In the data rows, zero lies at 4.5, halfway between 4 and 5.
Some points, each followed by its number:
tensor([5, 4, 4, 4, 5, 3, 2, 5, 4, 4, 4, 3, 4, 1, 5, 3, 3, 4, 4, 4, 3, 7, 2, 8]) 0
tensor([3, 6, 5, 4, 3, 5, 5, 6, 3, 4, 6, 6, 6, 3, 3, 3, 5, 4, 1, 3, 5, 6, 0, 5]) 1
tensor([3, 3, 6, 3, 4, 5, 4, 5, 2, 2, 5, 6, 4, 7, 1, 3, 3, 7, 6, 7, 3, 8, 5, 6]) 2
tensor([2, 6, 6, 4, 3, 3, 5, 7, 4, 5, 2, 3, 7, 6, 2, 5, 6, 6, 4, 3, 4, 3, 1, 6]) 3
tensor([6, 6, 2, 1, 6, 5, 4, 2, 4, 0, 9, 5, 3, 6, 6, 3, 6, 3, 5, 4, 6, 8, 6, 6]) 4
tensor([6, 2, 3, 5, 1, 5, 3, 4, 4, 6, 4, 3, 4, 2, 4, 5, 3, 0, 3, 3, 5, 8, 9, 4]) 5
tensor([4, 6, 5, 4, 4, 3, 4, 2, 2, 2, 3, 7, 3, 5, 8, 2, 6, 5, 3, 5, 6, 5, 5, 4]) 6
tensor([5, 5, 3, 6, 4, 4, 3, 3, 1, 7, 6, 7, 4, 4, 7, 4, 5, 3, 2, 2, 3, 7, 8, 5]) 7
tensor([3, 2, 4, 6, 4, 5, 4, 6, 3, 6, 4, 6, 5, 3, 6, 3, 5, 3, 4, 4, 3, 5, 4, 4]) 8
tensor([4, 1, 5, 4, 2, 9, 7, 9, 7, 4, 3, 5, 2, 3, 3, 2, 4, 6, 5, 8, 6, 2, 0, 0]) 9
tensor([3, 5, 4, 4, 5, 5, 7, 4, 5, 3, 8, 8, 4, 9, 7, 5, 7, 6, 5, 4, 4, 3, 4, 2]) 10
tensor([8, 5, 5, 5, 7, 4, 3, 2, 7, 4, 3, 1, 5, 2, 6, 9, 3, 6, 8, 7, 5, 2, 5, 4]) 11
tensor([7, 4, 3, 6, 7, 4, 5, 2, 4, 5, 6, 5, 4, 4, 7, 5, 5, 4, 5, 3, 3, 4, 4, 5]) 12
tensor([4, 6, 5, 5, 2, 4, 4, 4, 5, 5, 3, 4, 5, 4, 3, 4, 5, 2, 3, 5, 6, 4, 7, 5]) 13
tensor([4, 3, 3, 4, 4, 6, 3, 6, 3, 4, 3, 5, 4, 1, 3, 0, 4, 2, 4, 5, 5, 5, 1, 4]) 14
tensor([6, 5, 6, 6, 6, 6, 6, 5, 6, 4, 5, 5, 4, 4, 4, 4, 5, 7, 4, 6, 5, 3, 1, 3]) 15
tensor([4, 5, 5, 5, 4, 2, 5, 4, 2, 5, 4, 6, 4, 4, 6, 5, 4, 7, 7, 5, 5, 3, 8, 4]) 16
tensor([6, 4, 5, 6, 1, 4, 5, 4, 5, 9, 8, 6, 7, 7, 5, 6, 4, 0, 3, 1, 6, 4, 7, 3]) 17
tensor([5, 4, 4, 3, 2, 5, 6, 6, 7, 3, 5, 4, 3, 8, 4, 1, 7, 2, 6, 5, 8, 2, 4, 4]) 18
tensor([2, 3, 6, 4, 0, 7, 6, 7, 6, 6, 4, 6, 7, 7, 3, 5, 5, 5, 1, 5, 5, 5, 2, 1]) 19
tensor([3, 8, 7, 4, 6, 3, 4, 3, 2, 2, 4, 5, 3, 5, 5, 4, 4, 7, 3, 4, 5, 6, 1, 5]) 20
tensor([6, 6, 5, 5, 6, 3, 3, 2, 3, 6, 3, 4, 2, 4, 7, 5, 4, 4, 5, 4, 6, 1, 8, 5]) 21
tensor([5, 6, 3, 4, 5, 3, 6, 3, 4, 4, 8, 5, 4, 6, 6, 6, 5, 5, 5, 5, 4, 7, 7, 4]) 22
tensor([4, 3, 4, 5, 5, 6, 4, 5, 5, 4, 3, 3, 5, 4, 4, 4, 5, 4, 5, 4, 5, 2, 3, 6]) 23
tensor([3, 2, 6, 6, 2, 7, 5, 6, 5, 7, 2, 5, 3, 3, 5, 4, 4, 4, 4, 5, 5, 4, 7, 3]) 24
tensor([2, 9, 6, 4, 4, 2, 5, 4, 5, 7, 5, 3, 5, 8, 3, 9, 6, 7, 4, 2, 4, 3, 8, 6]) 25
tensor([3, 5, 4, 4, 6, 3, 4, 5, 4, 5, 2, 5, 6, 4, 6, 6, 4, 5, 7, 5, 4, 2, 5, 5]) 26
tensor([5, 7, 3, 3, 7, 4, 4, 5, 4, 4, 6, 6, 4, 5, 4, 4, 4, 5, 5, 6, 5, 3, 2, 4]) 27
tensor([5, 8, 3, 4, 9, 3, 4, 3, 2, 3, 7, 6, 5, 2, 4, 6, 4, 6, 4, 3, 4, 5, 3, 7]) 28
tensor([3, 2, 5, 7, 0, 6, 5, 6, 6, 7, 2, 7, 2, 4, 4, 0, 5, 1, 3, 6, 6, 3, 8, 3]) 29
tensor([5, 8, 6, 2, 4, 4, 4, 4, 6, 2, 6, 6, 5, 3, 2, 4, 5, 2, 3, 4, 8, 5, 4, 6]) 30
tensor([5, 5, 5, 3, 3, 5, 4, 3, 6, 2, 3, 2, 3, 4, 5, 5, 5, 4, 5, 5, 7, 4, 7, 4]) 31
tensor([7, 5, 4, 4, 6, 4, 3, 2, 5, 4, 6, 3, 4, 3, 4, 6, 3, 5, 6, 4, 4, 6, 5, 6]) 32
tensor([7, 3, 4, 6, 6, 5, 4, 6, 5, 6, 2, 5, 5, 3, 5, 2, 5, 1, 6, 4, 4, 1, 1, 5]) 33
tensor([5, 8, 6, 3, 4, 4, 4, 4, 5, 2, 5, 6, 6, 3, 2, 5, 4, 2, 3, 3, 8, 5, 5, 6]) 34
tensor([4, 3, 6, 3, 2, 5, 4, 7, 8, 7, 3, 3, 7, 6, 2, 3, 3, 1, 4, 5, 7, 2, 3, 3]) 35
tensor([3, 3, 4, 3, 7, 6, 6, 6, 5, 4, 5, 5, 5, 7, 4, 2, 6, 5, 9, 5, 3, 3, 1, 6]) 36
tensor([5, 4, 4, 4, 5, 3, 2, 5, 4, 4, 4, 3, 4, 1, 4, 3, 3, 5, 4, 4, 3, 7, 2, 8]) 37
tensor([1, 5, 5, 4, 6, 6, 5, 5, 5, 1, 4, 4, 4, 4, 2, 7, 3, 7, 2, 7, 2, 8, 4, 4]) 38
tensor([5, 3, 5, 3, 3, 6, 5, 7, 7, 5, 2, 1, 2, 1, 0, 6, 2, 5, 5, 5, 6, 5, 6, 3]) 39
tensor([7, 5, 4, 9, 7, 4, 6, 3, 4, 9, 4, 4, 5, 5, 6, 7, 6, 6, 5, 3, 3, 0, 5, 4]) 40
tensor([5, 6, 6, 4, 4, 5, 3, 4, 5, 4, 6, 5, 5, 3, 3, 4, 5, 4, 3, 4, 6, 6, 1, 4]) 41
tensor([4, 2, 3, 4, 4, 3, 6, 6, 4, 5, 7, 4, 3, 9, 4, 5, 5, 7, 5, 4, 2, 7, 6, 5]) 42
tensor([5, 5, 4, 4, 7, 6, 3, 4, 5, 2, 3, 2, 4, 0, 4, 3, 4, 4, 4, 5, 5, 6, 0, 5]) 43
tensor([4, 2, 5, 5, 4, 6, 7, 5, 8, 5, 4, 2, 6, 3, 4, 8, 4, 7, 6, 4, 4, 3, 5, 3]) 44
tensor([3, 4, 4, 6, 2, 5, 6, 7, 3, 8, 5, 6, 6, 5, 3, 3, 6, 3, 3, 3, 5, 2, 1, 2]) 45
tensor([4, 4, 3, 6, 3, 5, 6, 4, 4, 6, 7, 8, 6, 6, 6, 3, 6, 5, 2, 3, 4, 5, 3, 4]) 46
tensor([2, 5, 5, 4, 5, 6, 4, 5, 5, 6, 6, 5, 6, 6, 3, 7, 5, 5, 4, 2, 3, 5, 4, 5]) 47
tensor([6, 3, 4, 6, 6, 5, 4, 6, 4, 8, 2, 4, 5, 4, 4, 2, 4, 2, 5, 3, 5, 1, 2, 5]) 48
tensor([6, 4, 5, 2, 5, 2, 3, 3, 1, 2, 7, 6, 5, 7, 5, 5, 4, 5, 8, 6, 5, 8, 6, 6]) 49
tensor([5, 8, 5, 3, 3, 5, 4, 4, 5, 1, 6, 6, 5, 3, 2, 4, 4, 2, 3, 3, 8, 6, 4, 6]) 50
tensor([3, 4, 5, 5, 3, 5, 6, 6, 4, 5, 5, 4, 6, 7, 3, 8, 5, 8, 3, 4, 2, 7, 2, 4]) 51
tensor([8, 4, 5, 5, 7, 3, 4, 3, 7, 3, 3, 0, 5, 2, 7, 8, 3, 5, 8, 7, 5, 1, 4, 4]) 52
tensor([4, 1, 5, 6, 5, 6, 5, 3, 4, 4, 5, 6, 3, 5, 6, 2, 3, 6, 4, 6, 2, 7, 9, 5]) 53
tensor([3, 2, 3, 4, 4, 6, 4, 6, 4, 4, 4, 4, 4, 1, 4, 0, 4, 2, 4, 5, 5, 5, 1, 5]) 54
tensor([5, 4, 5, 4, 4, 5, 5, 6, 5, 4, 3, 4, 3, 6, 5, 3, 6, 5, 6, 6, 4, 3, 2, 4]) 55
tensor([5, 7, 4, 3, 5, 4, 3, 4, 5, 2, 4, 5, 3, 4, 4, 6, 3, 2, 3, 5, 6, 5, 9, 3]) 56
tensor([3, 3, 4, 6, 3, 5, 3, 6, 2, 7, 4, 6, 6, 4, 5, 3, 5, 4, 3, 3, 3, 5, 5, 4]) 57
tensor([7, 4, 4, 5, 6, 3, 2, 4, 3, 5, 4, 4, 5, 1, 6, 1, 3, 3, 5, 4, 6, 4, 0, 7]) 58
tensor([5, 3, 3, 4, 2, 5, 4, 5, 6, 6, 6, 7, 6, 6, 4, 5, 4, 1, 3, 5, 4, 6, 7, 4]) 59
New points follow, each followed by the numbers of its five nearest points above, nearest first.
tensor([3, 5, 5, 4, 6, 3, 4, 4, 5, 5, 3, 6, 7, 5, 6, 6, 4, 6, 7, 5, 4, 2, 6, 4]) 26 16 23 27 47
tensor([7, 5, 4, 9, 6, 4, 6, 4, 5, 9, 4, 4, 5, 5, 6, 7, 6, 5, 4, 4, 3, 0, 5, 3]) 40 12 21 48 26
tensor([6, 5, 5, 3, 4, 6, 3, 4, 6, 2, 4, 2, 3, 4, 5, 5, 4, 3, 5, 5, 6, 5, 6, 4]) 31 56 32 13 23
tensor([3, 3, 5, 5, 3, 4, 5, 6, 5, 4, 5, 4, 6, 6, 3, 8, 5, 9, 3, 5, 1, 8, 2, 4]) 51 38 47 42 3
tensor([2, 3, 6, 5, 0, 7, 6, 8, 6, 6, 5, 6, 7, 7, 2, 6, 5, 4, 2, 6, 5, 6, 1, 2]) 19 51 45 1 35
tensor([6, 6, 4, 6, 7, 3, 3, 3, 3, 6, 3, 4, 2, 4, 7, 5, 5, 3, 5, 4, 5, 1, 8, 5]) 21 12 16 26 40
tensor([5, 4, 4, 2, 1, 5, 6, 6, 8, 4, 6, 4, 3, 8, 4, 1, 6, 2, 6, 5, 8, 2, 5, 4]) 18 55 35 31 13
tensor([6, 4, 5, 2, 4, 2, 3, 3, 1, 1, 6, 6, 5, 8, 4, 5, 4, 5, 7, 6, 5, 8, 5, 6]) 49 2 22 4 32
tensor([3, 5, 5, 3, 5, 5, 6, 5, 5, 4, 8, 8, 4, 9, 7, 5, 7, 6, 5, 5, 5, 3, 4, 2]) 10 46 22 27 55
tensor([5, 6, 4, 3, 7, 4, 5, 5, 4, 4, 5, 6, 4, 5, 5, 4, 4, 5, 4, 6, 5, 2, 2, 4]) 27 15 55 26 23
tensor([4, 3, 5, 5, 6, 6, 4, 5, 5, 5, 3, 3, 5, 4, 4, 4, 4, 4, 6, 4, 5, 2, 3, 6]) 23 48 55 26 33
tensor([5, 4, 3, 3, 5, 3, 3, 5, 4, 6, 5, 1, 5, 5, 3, 5, 3, 4, 6, 3, 3, 7, 6, 6]) 32 37 0 47 42
tensor([4, 2, 5, 6, 5, 6, 5, 3, 3, 5, 5, 6, 3, 5, 5, 3, 3, 5, 4, 6, 2, 8, 9, 5]) 53 7 8 22 2
tensor([5, 5, 3, 6, 4, 3, 3, 3, 1, 7, 6, 7, 4, 4, 6, 4, 5, 3, 2, 2, 3, 7, 8, 6]) 7 57 8 12 22
tensor([1, 4, 6, 5, 0, 4, 4, 6, 5, 6, 0, 6, 3, 7, 5, 1, 5, 1, 4, 7, 8, 1, 7, 2]) 29 24 13 18 35
tensor([2, 5, 7, 5, 5, 6, 5, 5, 6, 4, 3, 1, 3, 2, 3, 9, 3, 8, 4, 5, 2, 8, 6, 5]) 38 44 51 39 47
tensor([6, 5, 6, 3, 3, 6, 4, 3, 6, 2, 3, 2, 3, 4, 5, 5, 4, 3, 4, 5, 7, 5, 7, 4]) 31 56 13 32 34
tensor([5, 6, 2, 1, 6, 5, 4, 2, 4, 0, 8, 4, 3, 6, 6, 3, 6, 2, 6, 4, 6, 8, 6, 6]) 4 22 49 32 50
tensor([7, 3, 3, 5, 2, 5, 2, 5, 5, 6, 5, 4, 4, 2, 4, 4, 3, 0, 3, 4, 5, 8, 9, 4]) 5 59 13 56 7
tensor([4, 8, 4, 4, 4, 5, 3, 3, 4, 2, 3, 5, 3, 0, 5, 4, 3, 2, 2, 6, 7, 5, 8, 2]) 56 13 31 34 50
tensor([4, 4, 5, 5, 4, 6, 6, 6, 7, 5, 4, 2, 6, 3, 4, 8, 4, 7, 6, 4, 4, 4, 5, 4]) 44 23 47 26 51
tensor([7, 4, 4, 6, 1, 4, 5, 4, 6, 9, 8, 6, 7, 7, 5, 6, 4, 0, 3, 2, 6, 5, 7, 2]) 17 59 46 5 13
tensor([4, 6, 4, 3, 3, 4, 5, 5, 4, 3, 6, 7, 6, 3, 3, 3, 5, 3, 0, 3, 5, 6, 0, 4]) 1 41 50 30 46
